Each named move below is a turn or a mirror, shown by a few rows before and after it. Which moves, in which order, take the first row of each later pair to the second? The first pair is answered.
move Q_807:
[ 0.08  1.33 -0.56  0.14 -0.19 -0.32 -0.30 -0.58 -0.73 -0.61  1.39 -0.27
 -2.05  0.11  0.54  0.59  1.30 -0.76  0.66 -0.69  0.11  0.68 -0.97  0.48
 -0.25 -0.42 -0.02 -0.41 -0.97  1.58 -0.86 -0.67 -0.62] |-> [-0.58  1.50 -0.68  0.95 -1.17 -0.99 -0.60  0.74 -0.60 -0.73  0.95  0.78
 -0.48  0.02  0.96  0.28  0.50 -0.93 -0.62  0.20 -0.22  0.49 -1.12  1.21
 -0.93 -0.78 -0.13  0.44 -0.09  0.56 -1.65  0.06 -0.35]
[-1.13  1.73  0.37  0.63  0.60  0.13 -1.31  0.50  0.11  1.11  0.27 -0.43
  0.87  0.91  0.24  0.58 -0.29 -0.80 -0.82  0.82 -2.27 -0.43 -0.31 -0.11
 -0.71  0.81 -0.12  0.39  0.48 -1.07 -0.55 -0.89 -0.93] |-> [-0.56  1.65  0.50 -0.05  1.57  0.56 -1.02 -0.79  0.14  1.14  0.57 -1.04
 -0.39  0.91 -0.25  0.90  0.39 -0.74  0.23  0.02 -1.91 -0.16 -0.09 -0.75
 -0.10  1.01  0.11 -0.40 -0.13 -0.37 -0.18 -1.19 -1.45]
[ 1.44  0.34  1.03  0.90 -0.54 -0.79 -1.28  0.95  0.04 -1.91 -0.65 -0.91
  0.40  1.62  0.37 -1.01 -0.50 -0.34  0.29 -0.50  0.09 -2.34  0.68 -0.33
  1.12  0.67  1.15  0.61 -0.87 -0.44 -2.39  1.65  0.37] |-> [ 1.69  0.17  1.27  0.45  0.00 -0.52 -1.00  0.50  0.05 -2.01 -0.38 -1.39
 -0.35  1.67 -0.16 -0.72  0.05 -0.14  1.01 -1.00  0.23 -2.19  0.67 -0.70
  1.49  0.93  1.04 -0.04 -1.11  0.02 -1.94  1.28 -0.01]
move Q_562:
[ 0.88 -0.16  0.12  0.35 -0.06  0.99  0.03 -0.37  1.42 -0.06 -0.64 -0.46
  0.53 -0.13 -0.47  1.26  1.14  2.19  0.34  0.79 -0.53  0.87  1.17 -1.08
 -0.34  0.47  0.33 -0.07 -0.39  0.26  1.37 -1.48  1.14] |-> [ 0.72  0.10  0.02  0.49 -0.44  1.00 -0.04 -0.48  1.52 -0.17 -0.56 -0.36
  0.81  0.01 -0.71  1.45  1.11  2.16  0.17  1.05 -0.44  0.79  1.22 -1.08
 -0.40  0.35  0.14 -0.22 -0.07 -0.05  1.46 -1.56  1.05]
[ 0.29  0.23 -0.38  1.19  1.83 -0.66 -1.28  0.45 -1.35 -0.78 -0.30 -1.28
 -2.68  0.82  0.12  1.41  1.15 -2.10  0.34 -0.49  0.92 -0.02 -1.14  1.68
 -0.87 -0.41 -0.17 -0.53 -0.95  2.02 -1.73 -0.61 -0.29] |-> [-0.04 -1.56 -0.02  2.69  1.60 -1.66 -0.99  2.00 -0.93  0.07 -1.47 -0.28
 -0.93  0.82  0.40  0.79 -0.30 -1.41 -0.83  0.25  1.43 -0.45  0.05  2.22
 -0.60 -0.35 -0.16 -0.77 -0.37  1.20 -1.11  0.33  1.29]
[ 0.25 -0.18 -1.42  1.85  0.72 -1.23 -2.34 -0.06 -0.10 -0.93 -0.05 -0.22
 -0.56 -1.30 -0.22  0.99 -1.99 -0.81 -0.18  1.13 -0.70  0.47 -1.45  0.41
 -1.29 -0.28 -0.82 -1.31 -0.62 -1.24 -0.92  0.29 -0.99] |-> [ 0.31 -0.40 -1.46  1.42  1.54 -1.12 -1.57 -0.72  0.05 -1.37  0.19 -0.90
 -2.35 -1.71  0.26  1.49 -0.73 -1.10  0.31 -0.24 -0.39  0.44 -1.19  0.28
 -0.39 -0.29 -0.14 -1.91 -1.33  0.47 -0.74  0.37 -1.26]
[ 0.37  0.34 -0.04 -0.66 -2.05  0.63 -0.93  0.30 -0.87  0.99  0.42  2.50
 -0.88  0.16 -0.23  0.44  0.69 -0.74 -0.95 -1.29  0.79 -2.51  0.58 -1.47
 -1.52 -0.69  1.68  1.14 -0.88  0.84 -0.40  0.39 -0.92] |-> [ 0.38 -0.12 -0.03 -0.47 -2.19  0.75 -0.85  0.50 -0.93  1.13  0.42  2.57
 -0.65  0.23 -0.33  0.43  0.50 -0.61 -1.25 -1.38  0.97 -2.79  0.73 -1.44
 -1.27 -0.70  1.87  1.11 -1.07  0.80 -0.25  0.50 -0.43]
move Q_583:
[ 1.88  0.54 -0.59  1.47 -1.03 -0.37  0.54 -0.01  0.03  2.77 -0.63  0.17
  1.37  0.08 -0.55  0.76  1.22 -1.89  1.12 -1.55  1.01  1.96  1.93  0.99
 -1.36  0.79  3.27  0.64 -0.21  2.19  0.46  0.01  1.40] |-> [ 1.49  1.78 -0.92  1.73 -2.03 -0.46 -0.34  0.81 -0.21  2.59 -0.38  0.63
  2.52  0.58 -0.66  0.60  0.16 -2.17  0.37 -0.16  0.16  2.13  0.67  0.84
 -2.75  0.58  2.56  1.70  0.62  0.47 -0.47 -0.15  0.56]
[-1.10 -0.65  1.35 -1.99 -2.26 -1.01  1.41 -0.04  0.11 -1.04 -1.61  2.21
  1.23 -0.75  3.05  1.20  1.50 -0.98 -0.91 -1.87 -2.41  1.32  0.64 -0.78
 -0.38 -0.31  2.35 -0.57 -0.73  2.17  0.19 -0.24 -0.17] |-> [-1.22  0.18  1.42 -1.92 -2.88 -1.15  0.79  0.63 -0.13 -1.13 -1.63  2.58
  2.09 -0.59  2.85  1.15  1.01 -0.82 -1.33 -1.26 -2.72  1.53  0.07 -0.97
 -1.07 -0.66  2.02  0.01 -0.31  1.03 -0.20 -0.47 -0.09]
[ 2.55 -0.82 -1.22 -0.01  1.24  2.52 -0.03 -0.37 -1.43  1.41 -3.02 -1.61
  1.91  2.33 -0.13 -0.30 -0.25 -1.31  0.94  0.09  0.73 -1.25  1.99 -1.77
 -0.09  0.32 -1.39 -0.99  1.26 -1.11  1.33  0.44 -1.07] |-> [ 2.48 -0.30 -1.16  0.13  0.94  2.49 -0.34 -0.22 -1.40  1.22 -2.92 -1.51
  2.03  2.56 -0.15 -0.29 -0.47 -1.61  0.74  0.43  0.38 -1.28  1.57 -1.95
 -0.44  0.18 -1.72 -0.60  1.08 -1.62  1.02  0.15 -1.52]
[ 0.86 -1.33  1.22  0.52 -0.38 -0.74  0.78 -0.65  0.70 -0.87 -1.15 -0.43
 -0.05  0.31 -1.66  0.61 -0.15  1.00 -0.43 -0.08  0.69  0.22  0.83 -0.73
  0.67  0.64 -0.59 -1.32 -1.13 -0.83  1.22 -0.81  0.66] |-> [ 0.63 -0.49  1.09  0.56 -0.99 -0.49  0.06 -0.18  0.34 -1.00 -1.20 -0.07
  0.84  0.51 -1.86  0.64 -0.89  0.98 -1.04  1.00 -0.16  0.62  0.11 -0.76
 -0.39  0.43 -1.35 -0.60 -0.84 -2.33  0.31 -0.88  0.35]
Now pairs of rows:
Each pair is two moves apart.
[-0.63 -0.10  0.46  0.46 -1.62 -0.09  1.18  1.77  0.07  0.11 -0.33  1.22
  2.80  0.05  0.63 -1.60  0.56  0.76 -0.68  0.14  0.49 -0.76  0.90 -0.13
  0.98  0.15  0.83  1.70  0.43 -0.62  0.99  0.14  1.26] |-> [ 0.19  2.06  0.44 -2.17 -1.04  1.56  0.54 -0.31 -0.29 -0.61  0.88 -0.25
  0.71  0.43 -0.67 -1.00  1.90  0.34  1.07 -0.11 -0.53 -0.04 -0.85 -1.43
  0.45 -0.25  0.33  1.65 -0.23 -0.78  0.34 -1.43 -1.56]
Q_562, Q_807
[-0.42  0.84 -1.76  0.79 -0.38 -0.23 -0.58  0.97 -0.03 -1.04 -0.82 -0.03
  1.26  0.00  0.76 -0.31 -0.68 -0.13 -1.89 -0.63  0.70  0.01 -0.13  1.15
 -0.73  1.04 -0.55  0.11 -0.39 -0.20 -0.59  0.84  0.61] |-> [-0.19  0.80 -1.66  0.47  0.31 -0.15  0.07  0.04  0.03 -1.58 -0.23 -0.70
 -0.10 -0.52  0.99  0.23  0.68 -0.53 -1.30 -1.53  0.99 -0.15 -0.02  0.84
 -0.17  1.43 -0.13 -0.26 -0.93  1.31 -0.38  0.72  0.36]
Q_562, Q_562
[ 2.46 -2.16 -1.14  0.15  0.60 -3.71  1.73  0.76 -0.42 -0.51  0.78 -0.48
 -1.96 -2.54  0.63  0.05  0.45  0.17  0.14  0.36 -0.07 -0.29  0.49  0.99
 -1.08  1.60  0.56 -0.95  1.21  1.30 -2.55  1.36 -0.84] |-> [ 3.38 -2.32 -0.98 -0.62  1.47 -2.84  1.37 -0.25 -0.23 -0.22  0.56 -1.24
 -2.44 -1.96 -0.74  0.07  0.01  0.61  1.30  0.23 -0.25 -0.02  0.44 -0.11
 -1.09  1.47  0.03 -1.80  1.03  0.83 -1.79  0.33 -1.71]
Q_562, Q_807
[ 0.70 -0.35  0.64  0.68  0.38 -1.48  0.26  0.02  0.53  0.96 -1.59  0.68
  1.13  0.85 -1.73 -1.59 -1.41  0.79  0.47  0.53 -0.03  0.70  0.12  0.06
 -0.81  0.61 -0.08 -0.27  0.32 -2.37  1.20 -0.06  0.54] |-> [ 0.19  1.57  0.26 -0.15 -0.21 -1.43 -0.43 -0.04  0.11  0.42 -0.40  0.66
  0.76  0.82 -1.20 -1.25 -0.94 -0.02  0.61  0.85 -0.68  0.93 -1.28 -0.05
 -1.74  0.38 -0.38  1.12  0.39 -2.49 -0.16 -0.23 -0.47]
Q_562, Q_807
[ 0.83 -0.89 -0.85 -1.75  0.47  2.62  0.67 -1.79 -0.53  0.28  2.37 -2.71
 -1.10  0.13 -0.19  1.01  0.90 -0.23  1.49 -1.40  1.00  0.91  1.19 -1.13
  0.93  0.69 -0.58 -0.70 -1.23  1.69  1.96 -0.62 -0.56] |-> [ 0.45 -0.53 -1.23 -1.06 -1.30  2.22 -1.20  0.14 -0.71  1.15  1.18 -1.12
  2.39  1.20 -1.35  0.10 -2.25  0.45 -0.10  1.58  0.03  1.41  0.36 -1.48
 -0.93  0.08 -2.39  0.37  0.50 -2.47  1.09 -0.85 -0.36]
Q_562, Q_562
[-1.45  0.44  0.21  3.16 -1.16  0.62 -0.81  0.83  0.99  0.74 -0.80  1.05
  1.74 -1.12 -1.76 -0.28  0.80  2.00 -1.43  2.50  1.59 -0.77 -1.13  2.03
 -1.15 -0.73 -1.57 -0.93  0.93  0.16  0.04  2.00  1.21] |-> [-0.39 -0.56  0.55  2.52  0.31  1.25 -0.48 -0.20  1.34  1.12 -1.54  0.30
  0.91 -0.94 -3.23 -0.25  1.04  2.80 -0.16  1.77  2.05 -0.46 -0.51  1.29
 -0.37 -0.23 -1.51 -2.80  0.28  0.46  1.42  1.26  1.03]
Q_807, Q_562
[ 0.01 -1.34  0.21 -1.31  0.21  0.50  1.83 -1.47  0.61 -0.51  1.68  0.02
 -0.77 -0.96  1.21 -0.50  2.04  0.14  0.59 -2.74  0.49 -0.68  1.62  0.50
  2.35 -0.86  1.89  0.66 -1.30  2.80  0.64  1.20  0.85] |-> [-0.06  1.64 -0.32 -2.66 -1.34  1.59 -0.89 -1.08  0.49 -0.92  2.10  0.24
  1.20  0.61 -0.83 -0.92 -0.10 -0.20  0.20  0.63 -1.93  0.88 -1.51 -1.03
 -0.99 -1.74 -0.71  2.61 -0.10 -1.93 -1.33 -0.60 -1.70]
Q_562, Q_562
[ 0.48 -0.20  1.15 -0.32 -1.78 -0.20  1.11 -0.62  1.81 -0.91 -0.69 -0.18
 -0.69  0.35  0.77 -0.08  2.03  1.60  0.02 -0.70 -0.76 -0.93  1.29  0.41
  1.64  0.02  0.19 -0.39 -1.67  2.17 -0.06  0.71  0.87] |-> [-0.22  1.54  0.73 -0.36 -3.14 -0.03 -0.11  0.33  1.66 -0.99 -0.43  0.77
  1.11  0.72  0.50 -0.33  0.99  1.18 -1.06  1.38 -1.80 -0.34 -0.26  0.06
 -0.20 -0.53 -1.00  1.08 -0.68 -0.13 -1.38  0.45  0.04]
Q_807, Q_562
[-1.72  2.88 -1.11  0.83 -0.96 -0.58 -0.27 -0.20 -0.77 -1.35  0.98  1.44
 -0.91 -0.87  0.79  0.31  0.81 -2.19 -1.37  0.59 -1.45  0.84 -1.68 -0.55
 -2.41 -0.04 -0.89  2.15  0.54 -0.67 -1.73 -0.03 -1.29] |-> [-1.62 -1.52 -0.23  3.18 -0.35 -1.82  1.04  1.17  0.22  0.32 -1.27  2.45
  1.12 -1.70  1.09 -0.52 -0.69 -0.45 -2.29 -0.29  0.33 -0.41  1.86  0.50
 -0.25  0.74  0.10  0.32  0.75  0.12  0.73  1.39  2.05]
Q_583, Q_562
[ 0.50  1.31 -0.89  1.15  0.74  0.23 -0.94  0.89 -2.59 -0.34  0.75 -2.61
 -1.95  0.39 -0.19  0.69 -0.92 -0.43 -0.40 -1.02 -0.60  1.13 -2.44 -1.30
 -1.59 -0.12 -0.48  0.11 -0.23  0.40 -1.49 -0.57 -1.44] |-> [-0.35 -0.63 -0.58  2.72  0.34 -1.15  0.03  2.38 -2.25  0.02 -0.19 -1.35
 -0.84 -0.69  1.39  0.42 -1.27 -0.18 -1.63 -1.60  0.63  0.11 -0.56  0.11
 -0.67  0.34  0.53  0.13  0.20  1.50 -0.92  1.20  0.92]
Q_562, Q_807
[-0.79  0.23 -1.59  1.27  1.84 -2.12 -3.14  0.34 -1.66  1.55  1.36 -0.83
 -0.85  0.62 -1.09  0.15 -2.71 -0.75 -0.47  1.96 -0.69  1.59 -1.32  0.75
 -2.05 -0.79 -0.32 -1.34 -0.51 -3.02 -1.28 -1.94 -2.87] |-> [-1.59 -1.08 -1.43  2.97  0.94 -3.58 -2.20  1.80 -1.82  1.59  0.58  0.55
  0.30 -0.15  0.78 -0.21 -2.98 -0.85 -2.19  2.16  0.28  0.51 -0.06  2.43
 -1.45 -0.64  0.38 -0.72  0.05 -2.29 -1.24 -0.42 -0.68]
Q_583, Q_807
[-0.23 -2.03  1.41 -0.56 -1.45 -0.19  2.17  1.15  0.99  0.60 -0.97  1.15
  2.10 -0.77  0.53 -1.69  0.39  1.50 -0.14 -1.21  1.53 -1.01  3.22  0.06
  2.35 -0.11  1.92  0.45 -0.31  0.30  2.67  1.06  2.45] |-> [ 1.27  1.07  1.30 -3.95 -0.46  2.40  0.43 -1.31  0.89 -0.22  0.28 -0.71
  0.47  1.00 -2.46 -1.13  0.60  1.57  2.37 -0.27 -0.48  0.67  0.43 -2.41
  0.97 -0.37  0.14  0.07 -0.62 -1.62  2.13 -1.75 -1.33]
Q_562, Q_807
[ 2.16  0.35  0.53  0.61  0.27 -1.23 -0.42 -0.51  1.42 -0.88 -0.03 -0.37
  0.54  0.52 -2.19 -1.32 -1.84  0.67  0.79  0.92  0.70  1.12  0.75  0.30
 -2.25  0.67  0.62 -1.26  1.67 -2.91 -0.28 -2.00 -0.35] |-> [ 2.62 -0.90  0.86  0.92  0.83 -1.29  0.42 -0.66  1.45 -0.66 -0.56 -0.50
  0.00  0.02 -1.82 -1.41 -1.49  1.00  1.34 -0.01  1.75  0.41  1.90  0.61
 -0.98  1.01  1.42 -2.00  1.24 -1.45  0.70 -1.76  0.56]
Q_583, Q_583
[-1.50  3.98 -1.73  1.23 -3.26 -2.15 -1.01  1.45  0.01 -0.72  0.38 -0.28
 -0.35 -0.39  1.92  1.05  1.11 -2.64 -1.01  1.32 -0.46  1.23 -2.16  2.08
 -2.64  0.50 -0.37  2.16  1.05 -0.90 -3.01  2.50 -1.16] |-> [-1.44 -0.62 -0.80  3.55 -2.06 -3.33  0.89  2.26  0.77  0.97 -2.23  0.06
  0.98 -1.05  2.35  0.32  0.20 -1.02 -1.45 -0.25  1.94  0.09  1.46  3.33
 -0.12  1.26  1.13 -0.07  0.63  0.69 -0.19  3.96  2.27]
Q_583, Q_562
[-1.30  1.07 -0.68  0.72 -1.70 -0.35  1.29 -0.04 -0.37  0.11  1.03  0.44
 -0.52 -2.06  1.94 -0.95  1.60 -1.06  0.50 -0.65 -0.17 -0.43 -0.63  1.94
  0.23  1.16  1.02  2.35 -0.82  1.56 -0.19 -0.52  1.44] |-> [ 0.03  0.47 -0.24 -0.57 -0.24  0.79  1.39 -1.51  0.17  0.20  0.82 -0.95
 -2.04 -1.49  0.53 -0.68  2.31 -0.45  2.16 -1.35  0.23  0.02 -0.30  0.99
  1.16  1.39  0.95  0.63 -1.48  2.11  1.13 -1.37  0.70]
Q_562, Q_807
[-0.98 -0.33 -0.54  1.33 -1.45 -0.64 -0.14  0.89 -0.24 -0.05 -0.15  1.79
  1.87  0.28  1.55  0.64  0.86  1.03 -1.70  0.30 -0.10 -1.58 -0.14  1.14
 -0.15 -0.52  0.56  0.92  1.19  0.68 -0.94  0.63 -0.08] |-> [-0.16  0.02 -0.48 -0.29 -0.08  0.35  0.40 -1.04 -0.11 -0.56  0.96  0.14
 -0.79  0.22  1.19  1.58  2.73  0.41  0.23 -0.98  0.10 -1.33 -0.34  0.48
  0.69 -0.11  0.95  0.04 -0.13  2.46 -0.55 -0.24 -1.06]
Q_562, Q_583
